In the rows, zero is written as 128.
One turn moves each row of this set onto another row. After a few examples, where does it send each row asked below?
ber: [109 117 121  95 160 101 115 126 157 113 127 143 109 102 115 129 128 153
 117 110 130 138 124 109 141 113 150 118 133 130 175 107 134 143 130]
ripal: [103 129 119 144 125 125 129 133 112 134  88 164 153 151  97 111 139 159
 164 117 136 127 114 138 137 140 112 118 156 134 143 132 164 124 136]
Bolom: [100 145 169 123  73 150 134 128  97 111 112 127 142 152 138 126 102 101
 134 111 106 129 117 113 132 148 126  82 123 142 127 117 133 144 128]
Zavo: [154 127 121 140 145 141 127 136 126 154 118 134 135 105 143 120 117 158
 102 137  77 149 127 126 122 141 125 160 102 136 125 117 108 139 131]
Vid: [ 92 169 163 117 112 134 114 124 121 111 106 133 122 140 136 141 107 119
 117  96  88 137 124 139 123 158 120 104 149 154 120 110 112 163 145]
tuzet: [164  99 143 143 129 132 141 150 125 105 156 115 126 123 130 127 139 144
 157 143 145 150 131 100 119 137 173 117 120 150 146 145 125 112 107]
zipet: [141 152 177 127 127 118 114 137 117 131 122 111 117 175 105 102 112 105
  96 119 127 126 152 127 120 143 124 102 136 141 140 147  94 124 101]
kasa: [129 105 109 135 132 131 115 117 112 120 127 136 127 105 133 110 102 123
 119 125  82 118 104  96 123 114 126 122 121 122 178 160 124 106 108]
Moniv: [103 134 135 114 125 164 123 120 127 144 101 108  95 141 148 137 145 128
 108 144 132 156 147 104 110 132 112 111  83 146  97 152 111 124 129]
Bomaf: [126 122 124 115 113 130 128 124 127 127  99 139 122  79 132 136 130 169
 135 105 106 130 107 115 142  97 149 117 108 148 151 126 162 142 130]
mav: [104 126 112 115 143 115 124 134 169 113 100 130 173 175 126 140 129 141
 133 153 145 129 125 136 119 145 118 116 167 131 151 126 129 126 139]
Darun: [152 129 140 124  96 124 139 134 138 120 124 111 138 105 158 141 141 166
 139 149 119 137 111 108 132 124 171 129  88 163 128 138 133 128 134]
nifu: [141 101 146 129 178 113 130 168 140 111 158 136 129 128 125 127 141 149
 124 105 137 148 141 115 128 106 158 139 142 143 153 113 115 122 123]
mamo: [ 83 127 131 120 125 157 120 129  99 143  97 132  84 133 148 123 139 126
  99 108 122 143 125 106 113 101 100 120  97 149 120 147 131  97 141]
fop: [116 129 124 125 130 188 132 135 128 117 130 116  95 156 140 138 139 122
 140 121 145 160 156 108  99 123 117 103 129 142  89 156 128 120 113]
Zubal: [119 151 160 129 145 141 103 138 123 115 104 122 112 147 111 131 105 114
 109  83  95 127 141 147 111 130 112 100 168 148 135 144 105 140 105]
damu: [147 143 109 134 124 152 147 147 113  96 164 150 133 127 128 115 121 136
 159  99 119 116 129 131 130 114 147 157 148 117 122 120 143 123 126]
nesa: [142 154 179 131  84 138 142 154  91 128 123 116 144 174 138 106 108 104
 101 113 124 129 131 122 122 125 124 114 121 148 130 128 116 113 127]
tegiz: [131 125 115 148 117 121 121 129 118 132  78 128 146 154 122 126 143 128
 149 162 147 133 105 130 112 161 129 115 144 129 166 160 132 103 136]
zape: [140 123 110 114 127 160 128 120 158 106 142 114 141 119 121 133 113 137
 142 157 115 127 133 114 135 154 146 114 118 107 118 113 117 151  90]
Muf: [ 56 126 132 109 136 139 114 118 123 111 133 140  84 152 132 116 140 112
 115 109 140 131 131  91 127 111 115  98 118 136 120 140 132  97 136]
Vomar: [109 138 137 121 139  89 118 120 130 108 164 148 136 138 132 100 134 127
 127 131 105  96 128 100 156 123 154 149 104 118 138 133 108 130 144]
gezel: [ 85 143 138 123 145 152 131 139 132 112 152 141  94 171 140 123 150 126
 125 104 147 149 156 109 118 117 124 123 133 146  82 132 125 115 147]
Gom: [100 132 140 136 121 112 114 148 139 129  80 133 183 159 136 132 156 150
 131 146 124 102 102 137 150 117 125 127 120 140 127 139 124 111 147]
San: [128 102 143 162 161 127 128 158 119 152  85 138 178 162 126 129 150 148
 150 133 126 133 141 143 120 133 123 125 143 131 123 144 126 133 136]

kasa moves to Vomar
nifu moves to tuzet
And these:
Muf moves to gezel
tegiz moves to Gom
Vid moves to Zubal

One turn moves each row of this set onto another row. After a few examples, where does it send each row asked below?
zevi: [141 154 120  96 153 132 126  97 107 114 139  82 142  92 122 122  95 130]
Tet: [121 117 134  98 124 135 133 149  96 104 184 106 195  94 101 160 101 135]
noru: [169 141 123 100 160 165 144 117 128 118 129 136 143 125 124 131 144 123]
Tanil: [135  81 142  98 144 161 110 112  90 140 159 118 142  89  87 129 106 163]
vavu: [151 136 124 103 160 167 142 114 126 123 132 141 146 126 127 117 163 131]
dopo: [129 114 118 101 155 151 179 125  93 123 143 105 198 123  95 126 132 130]
vebat: [153 150 115 127 154 156 123 121 124 126 124 144 155 103 136 118 148 126]
vunal: [155 145 156 108 156 147 109 110 138 106 169 153 151 101 115 144 145 129]
fazi: [168  88 118  90 125 136 127 105 130 134 138 133 155  77 101 123 159 141]
Bakob: [123 106 110 100 123 119 128 150  92 106 162  99 194  97 118 150 106 129]
Muza: [143 133 110 120 114 124 142 132 129 136 198 104 141  93 115  87 144 112]
toz: [119 130 146 126 142 147 152 143  93 154 152 112 191  85 127 128 147 150]
Kepe: [121 138 115 101 133 126 129 157  99 123 188  85 195  88 107 141 116 124]
tuzi: [144 156 123 119 158 183 139 114 119 126 148 146 160 111 114 104 153 125]
Bafek: [146  83 127 118 102 128 149 116 123 107 167 138 142 109 117 111 114 124]
Kar: [154 124 120 113 130 159 126 104 127 124 178 151 173  65  67 116 152 146]
fom: [140 125 113 103 136 170 169 133  71 123 160 115 196 125 103 125 130 148]
mifez: [156 165 109 120 160 176 133 118 123 114 148 147 160 115 107 117 140 121]
Mazu: [162 162 108 109 151 159 112 104 123 102 172 145 166 110  98 111 132 105]
naseg: [147 116 142  98 116 121 155 133 114 140 215  96 140 110 104 111 134 141]
Misib: [144 171 128  96 147 151 120  98  96 103 172 100 141 102 111 133 100 158]
feni: [129 105 111  97 141 137 170 131  97 111 152 100 203 124  89 132 117 129]
ded: [179 130 134  80 145 152 123 109 126 113 146 132 145 121 124 130 136 103]
Bufe: [159 140 115 118 139 137  95 111 122 121 142 142 157  92 141 114 144 113]
zal: [147  86 117  96 131 126 106 124 113 125 195 107 177  92  89 118  88 152]
zon: [145  85 124  91 131 126 107 122 118 130 186 106 177  87  89 120  82 142]
tosur: [144 117 116  98 121 163 163 140  74 118 169 110 204 117  97 129 111 141]
Bar: [123 127 128 117 138 122 140 150 101 135 179 103 192 102 123 143 157 173]
Kode: [163 121  91 102 126 147 127 106 121 143 155 125 170  68  83  94 157 122]
dit: [126  98 142 132 109 131 148 115 107 113 202 134 164  97  90 109 100 141]
Supek: [147 143 138 112 158 177 136 114 122 120 148 156 150 119 118 124 156 146]
toko: [151 129 143 103 120 130 153 131 138 132 213 110 130 105 108 112 146 128]
deku: [136 143 134  96 155 129 120  92 111 100 148  98 137 101 125 143 105 159]
gepa: [148 106 123  90 134 126 103 132 116 146 204  90 171  83  95 113 101 146]
Gigu: [128 118 134  96 170 159 120 117 104 153 185  93 145  84  63 113 124 144]
Siv: [142 140 119 122 158 165 135 113 125 127 125 146 158 108 128 109 156 126]
Mep: [131 163 129 117 143 147 113  98  96 113 149 104 153  78 123 123  89 146]
gavev: [133 125 117 119 119 112 149 128 116 143 203  91 155  96  99  86 131 120]
Vul: [118 129 148 120 135 129 148 152 107 153 165  99 199  78 121 132 140 143]
vava: [115  93 106 120 160 141 104 105  96 131 159 114 158  90  77 108 113 155]
nem: [174 111 132  77 136 154 139 107 132 130 178 132 153  88  74 131 162 148]
zuze: [132 105 125 137 108 142 144 114 121  97 195 148 157  99  91 106 110 128]
pez: [133  77 125 120 104 110 147 115 107 118 175 121 152 109 112 111 112 140]
Mag: [134 122 128  82 128 123 134 161  99 121 185  84 181 100 117 156 120 134]
Kebit: [116 125 131 122 152 133 150 137  99 136 164 111 187 107 121 139 164 172]
dif: [143 104 102  89 153 146 109 120  90 155 168  85 134  97  95 107 135 157]
fone: [145 101 123  89 141 117 106 129 125 141 203  87 170  89  91 115 104 146]
delo: [153 153 140 120 162 166 133 120 133 116 148 149 148 112 119 139 150 140]

zal moves to gepa
Bar moves to tosur
And these:
dit moves to gavev
toz moves to dopo
deku moves to Misib
Tanil moves to Gigu
ded moves to vunal
Kar moves to Kode
delo moves to mifez
Muza moves to Bafek
vavu moves to Supek
Mag moves to Tet

One turn moves each row of this set onto another row. After a few examples, where does it send each row asked below?
Rogib: [ 97 112 130 127 133 131 118 125 111 137 122 133  97 100 117 150 113 118
 112 161  96 127 106 140 116 123 139 127 127 108 162 167 113 135 121 125
 140  94 103 112  90 107 137 145 137 148 129 109 112 147 117 103 148 112
 160 163 111 138 114 125 105 105]
pigud: [120 146 123 144 162 141 140 117 159 138 129 126 153 149 166 131 157 152
  98  94 169 136 116 113 122 130 146 125 136 120  94 129 124 101 116 122
 117 144 106 127 156 148  86 129 140 121 119 140 124 130 117 173 143 126
 110 157 142 106 126 132 138 153]
nemif: [103 126 134 127 136 159 165 120 161 164 119 159 135 145 164 145 145 161
 117  94 140 105 122 116 105 126 131 137 110 136  77 120 104 143 102  86
 126 124 106 138 145 139  96 121 141 130 138 135 128 158 114 137 122  94
 130 151 115 106 112 143 128 138]
ser: [140 139 137 128  98 117 106 145  97 130 125 119 118 129  97 120 124 142
 144 117 106 132 137  98 117 109 115 134 135 135 143 163 147 144 105 124
 152 119 142 139 109 100 120 112 106  82 126 115 127  89 135 109 126 143
 119 117 158 158 108  90 109 114]
Lan: [157 120  87 123 138 125 117 157 131 102 138 105 136 102 113 149 115 114
 111 121 117 129 110 142 136 147 127  97 132 130 165 134 152 113 137 118
 157 137 115 147 100 118 136 123 120 141  74 128 118 126 143 128 125 139
 131 132  93 167 132 111 135 111]
Pitan: [136 148 119 141 105 112 101 141 106 121 122 128 131 126 113 125 114 122
 134 108 102 154 125 109 124  96 115 148 142 144 146 173 141 127  95 126
 133 117 149 153 106 107 113 102 110  85 143 106 128  89 124  93 102 135
 128 119 148 152 127 120 102 147]
dadag: [107 136 142 115 148 113 115 118 112 124 112 134 103 110 135 136 119 114
 101 163  96 125 123 155 101  98 134 134 132 121 155 160 112 131 120 140
 117  91 111 139 101 128 117 148 118 147 124 106 106 148 119  86 132 113
 167 161 125 132 108 133  86 129]
sebat: [148 125  90 126 124 124 124 177 131  98 128 113 144  92 128 165 108 122
 118 132 128 134  94 130 135 130 120 111 140 132 150 123 154 118 140 146
 136 147 115 152 105 124 145 132 113 147  88 128 115 110 133 137 128 132
 124 144  88 161 106 120 148 115]
dofek: [105 162 130 133 130 137 130 125 140 152 138 167 136 161 142 131 148 173
 142  94 155 138 158 110 111 139 109 155 115 130  84 136 121 124 132  98
 123 140 119 136 134 152  96 105 146 114 113 147 139 141 145 136 140 126
 101 138 154  91 120 120 134 139]
Nurav: [132 138 124 153 110 117 106 140  90 135 120 124 115 114  96 127 113 125
 141 107  91 140 117 110 147 120 121 133 121 130 161 162 151 144 104 109
 164 121 141 137 109  95 127  98 128 102 140 116 128  95 133 102 128 134
 119 116 156 149 126 105 105 132]
Vog: [103 131 138 120 148 121 140 120 109 126 111 140 104 108 134 158 124 126
 115 173  99 107 105 158 111 107 137 132 136 117 150 151 121 157 117 119
 141 101 122 120  99 104 140 163 126 149 135 121 119 146 121  98 156 110
 157 148 134 146 101 122 103 115]
tepal: [104 160 125 135 136 135 123 131 148 145 141 165 121 159 155 138 140 167
 133  83 155 141 146 109 111 138 103 157 121 132  83 128 121 135 132 118
 122 134 117 131 124 152  80 100 148 125 114 145 144 148 148 146 133 117
 107 149 159  97 123 134 126 141]
lini: [133 138 125 136 151 145 143 122 154 142 129 130 154 151 155 141 157 154
  97  96 170 140 123 108 136 141 156 126 123 124  88 122 124 107 124 112
 110 137 106 134 157 160  98 134 143 122 115 140 120 121 116 170 137 128
 109 165 125 106 114 125 146 150]
tusa: [106 137 136 131 132 168 169 117 167 159 111 139 138 145 167 130 154 159
 119  87 141 113 121 110 101 122 129 131 113 141  83 119 109 138 106 106
 118 123 105 127 143 140  93 112 144 126 131 141 136 158 126 139 111  95
 139 156 124 119 116 150 119 134]
ruk: [151 134  77 120 140 108 123 160 133  90 129 105 149 106 141 149 116 105
 104 119 123 136 110 148 127 117 117 123 127 145 164 141 148 111 142 137
 121 136 117 164 106 122 124 123 111 144  81 139 112 129 145 114 111 132
 150 126  96 153 120 136 150 130]

Lan moves to Rogib
Vog moves to ser
And these:
dofek moves to lini
ruk moves to dadag
tusa moves to tepal

